[[118 108 128 115 127 119 119 113 140 135 132 142 133 123]
 [136 140 130 138 128 114 123 128 138 119 130 143 126 132]
 [132 117 123 126 128 121 142 138 129 133 127 136 133 130]
 [140 125 133 140 141 138 119 123 132 128 141 125 144 135]
 [128 121 121 126 137 116 133 132 129 121 138 124 137 125]
 [142 147 128 139 128 126 125 124 129 111 122 131 125 135]
 [117 135 134 118 121 131 124 120 126 102 128 125 125 122]
 [136 125 129 133 125 125 129 127 100 131 129 112 128 134]
 [129 128 136 127 118 133 137 133 141 129 115 136 119 127]
 [129 127 129 125 127 137 137 128 121 128 135 128 132 126]] → 127

[[117 110 145 129 121 122 118 142 112]
 [110 113 153 133 150 127 126 136 113]
 [135 118 134 126 142 139 126 123 125]
 [136 138 120 126 145 140 137 113 137]
 [117 111 153 133 155 130 124 134 115]] → 111

[[107 130 123 130 139 132 129 123]
 [106 134 136 124 130 125 129 121]
 [127 131 134 132 131 123 123 114]
 [100 126 123 128 122 123 125 129]
 [126 126 117 124 140 126 123 136]
 [101 127 124 126 122 124 125 127]
 [101 128 129 123 126 128 130 129]
 [132 129 121 132 122 120 118 138]
 [109 132 130 131 121 121 123 126]
 [118 132 131 119 127 130 130 123]
 [113 129 124 120 134 133 131 120]] → 129

[[135 140 129 124 141 140 122 122 137 120 124 120 135 126 126 117]
 [127 122 124 141 133 125 134 141 128 140 134 126 133 136 134 144]
 [127 129 122 117 121 124 133 131 125 123 139 131 134 115 132 140]
 [135 135 129 128 127 135 124 122 120 120 115 124 116 139 120 104]
 [117 126 132 133 133 129 125 124 132 132 121 128 126 129 124 124]
 [147 134 133 123 108 115 122 119 114 120 133 128 125 122 115 109]
 [130 131 125 132 128 129 121 122 124 127 123 128 119 139 121 116]] → 131

[[128 128 139 125 128 134 115 122 128 132 141 127 117 116 121 125]
 [123 142 143 121 124 144 127 149 110 112 144 151 114 119 114 130]
 [127 117 120 133 121 121 141 124 137 134 121 114 145 142 123 131]
 [128 141 132 116 128 141 122 142 115 114 141 145 111 119 108 129]
 [121 124 115 120 117 125 123 118 122 128 123 121 128 126 129 123]
 [130 133 117 125 125 103  99 128 127 108 104 146 119 127 129 148]
 [124 134 122 108 123 134 113 134 110 112 135 142 109 117 117 123]
 [124 120 104 123 120 117 117 112 129 128 116 112 129 127 128 121]
 [126 140 134 118 124 108 107 114 140 116 114 121 132 131 139 125]] → 140

[[127 131 117 115 133 113 119 126 137 121 142]
 [143 125 125 125 123 127 117 137 137 107 140]
 [108 128 136 127 131 125 133 115 127 132 145]
 [114 129 134 128 132 133 137 135 118 147 145]
 [127 135 131 140 132 142 123 131 130 125 113]
 [127 130 116 115 133 113 120 125 137 122 142]] → 130
---
[[135 131 130 134 129 130]
 [117 122 124 116 128 127]
 [150 153 115 145 138 101]]: 124

[[123 139 124 118]
 [128 142 106 127]]: 124

[[120 110 118 155]
 [128 123 109 148]]: 118

[[150 154 142 149]
 [122 139 141 111]]: 142

[[114 116 118 140]
 [109 141 124 121]
 [150 152 134 132]]: 124

[[103 119 137 147 108]
 [104 104 140 127 121]
 [117 125 131 126 117]]: 140

[[105 107 104 152 135]
 [134 125 137 140 137]]: 104

[[121 126 127 149 143 106 126]
 [129 116 142 135 136 127 139]]: 127

[[140 119 102 129 126 117]
 [130 123 126 151 130 132]
 [111 108 135 153 134 137]]: 126
---
[[116 109 126 128 129 136 143 137 135 128 120 142 135 134 131]
 [127 136 121 123 117 119 118 124 135 107 134 130 108 129 134]
 [143 133 116 123 120 123 128 119 133 116 129 110 108 129 138]
 [131 132 140 120 139 144 130 136 118 126 121 117 117 134 114]
 [124 143 143 110 142 135 115 136 126 113 133 124 116 136 124]
 [130 146 131 120 130 126 117 125 134 111 125 123 108 119 127]
 [147 135 118 133 126 132 126 108 125 132 147 126 130 122 116]
 [121 149 108 122 113 109 135 130 138 125 117 131 123 104 149]] Answer: 149

[[114 117 118 127 122 120 135 137 127 121 130 126]
 [122 132 132 120 136 122 127 153 143 151 128 144]
 [122 131 133 120 136 121 127 153 143 150 128 144]
 [143 129 129 138 118 136 122 105 117 120 126 118]
 [136 123 125 139 115 136 124 113 116 117 128 121]] Answer: 121

[[121 132 120 130 128 127 121 146 124 135 123 122 121]
 [126 138 136 139 124 134 120 142 137 128 123 125 125]
 [138 144 116 121 123 123 122 129 117 121 120 142 142]
 [131 138 126 132 123 130 120 146 131 127 125 132 131]
 [135 144 125 127 122 127 126 124 123 115 121 142 141]
 [123 128 137 140 128 134 125 142 139 133 128 121 120]
 [127 122 141 136 132 131 135 118 137 128 132 126 126]
 [134 138 107 114 128 118 123 130 109 128 122 139 138]] Answer: 138

[[104 147 122 138 125 121 118]
 [113 135 124 139 106 109 125]
 [103 150 123 137 123 124 115]
 [104 151 120 140 125 112 122]
 [124 134 123 131 127 125 126]
 [119 135 131 132 108 113 124]
 [104 147 138 132 111 125 114]] Answer: 114

[[140 135 128 119 120 119 136 121 111 135 133 107 132 141 142]
 [151 134 120 123 124 112 138 129 108 146 119 109 136 139 151]
 [149 133 123 123 123 114 137 128 109 143 124 110 134 140 147]
 [139 131 129 114 125 116 131 125 107 138 133 105 130 143 142]
 [147 133 126 122 123 116 137 126 110 139 127 109 132 140 145]
 [142 134 129 118 122 117 135 124 110 137 132 107 131 142 143]
 [142 130 127 119 123 117 137 125 116 136 123 106 128 138 136]] Answer: 136

[[127 127 127 128 129 127 129 129 130 129 127 128 128]
 [132 153 151 134 126 114 130 127 114 131 101 124 157]
 [129 131 122 126 125 132 128 128 129 128 133 134 128]
 [129 129 129 128 127 128 128 126 127 128 129 127 128]
 [127 127 129 129 129 127 128 128 127 128 127 127 128]
 [127 127 128 128 129 127 127 130 128 128 127 127 129]] Answer: 129

[[125 131 126 115 120 127 128]
 [128 136 113 134 134 111 117]
 [106 125 141 128 128 127 121]
 [134 139 151 110 107 113 127]
 [127 135 130 124 138 109 116]] Answer: 116
---
[143 131 126 141 154] result: 126

[105 130 122 107 126 119 106] result: 107

[[118 140 139 137 115 115 141]
 [148  99 157 122 111 110 132]
 [152 129 110 109 142 142 111]] result: 122

[[126 133 141 127 118 149 134]
 [124 106 133 129 128 128 137]
 [124 130 128 121 128 132 126]] result: 129

[136 113 120 100 104 135 153] result: 100

[145 147 100 123 102 107 140] result: 123

[134 107 138 132 125] result: 138

[129 120 144 123 111 154 102] result: 123

[114 117 124 113 103 121 148] result: 113

[[127 113 112 152 130 137 107]
 [132 116 116 142 130 130 122]
 [125 145 148 122 122 126 130]] result: 142
---
array([[133, 122, 133, 138,  98, 102],
       [131, 138, 152, 130, 110, 130]]) gives 152, 98

array([100, 103, 117, 137]) gives 137, 100

array([124, 116,  98, 145]) gives 145, 98

array([126, 140, 125, 137, 150, 127, 130]) gives 150, 125

array([135, 125, 127, 106]) gives 135, 106

array([109, 105, 155, 145]) gives 155, 105

array([101, 137, 116, 135, 138]) gives 138, 101

array([[104, 113, 137, 114, 110],
       [119, 142, 135, 103, 119],
       [155, 124, 156, 151, 112]]) gives 156, 103
---
[126  99 101 135 154] Out: 154, 126

[107 152 148 126] Out: 126, 107

[[120 111 130 134 132 144]
 [122 114 130 132 131 141]
 [117 106 130 137 132 148]] Out: 144, 117

[[ 98 129 127 118 128 135]
 [145 140 114 118 119 131]] Out: 135, 145

[133 122 153 137 121 123 138] Out: 138, 133

[102 126 142 116 136 129] Out: 129, 102
---
[[108 142 132 109 145 136 119]
 [116 115 135 155 125 126 114]] Answer: 126

[138 142 147 115 155 154 119] Answer: 154

[142 144 145 148 142 144 154] Answer: 144

[[126 134 131 130 123 134 130]
 [122 119 116 125 129 105 119]
 [123 130 130 124 129 130 115]] Answer: 130

[[135 132 128 132 132 123 129]
 [129 136 121 130 137 107 143]
 [132 119 126 127 128 138 117]] Answer: 138

[[138 151 123 126 131 144 131]
 [138 114 131 151 133 119 132]
 [108 119 130 108 120 122 122]] Answer: 122

[[110 111 110 133]
 [120 116 128 132]
 [120 125 105 124]] Answer: 105
---
[[148 120 118 136 101 142]
 [125 127 120 120 134 133]
 [131 136 139 120 133 140]] Out: 136

[[143 114 147 112 111]
 [143 102 143 115 116]] Out: 147

[109 121 135 105 113] Out: 135

[[110 145 120 137 126 132]
 [151 134 122 124 141 128]] Out: 137

[[100 132 142 114 120 116]
 [129 124 126 126 139 133]
 [130 130 120 137 148 143]] Out: 114

[[104 123 126 124 127]
 [104 122 124 126 130]
 [104 103 115 137 145]] Out: 126

[108 110 143  99 104 107] Out: 99

[[128 138 101 119 125 125]
 [118 120 146 137 131 134]] Out: 119
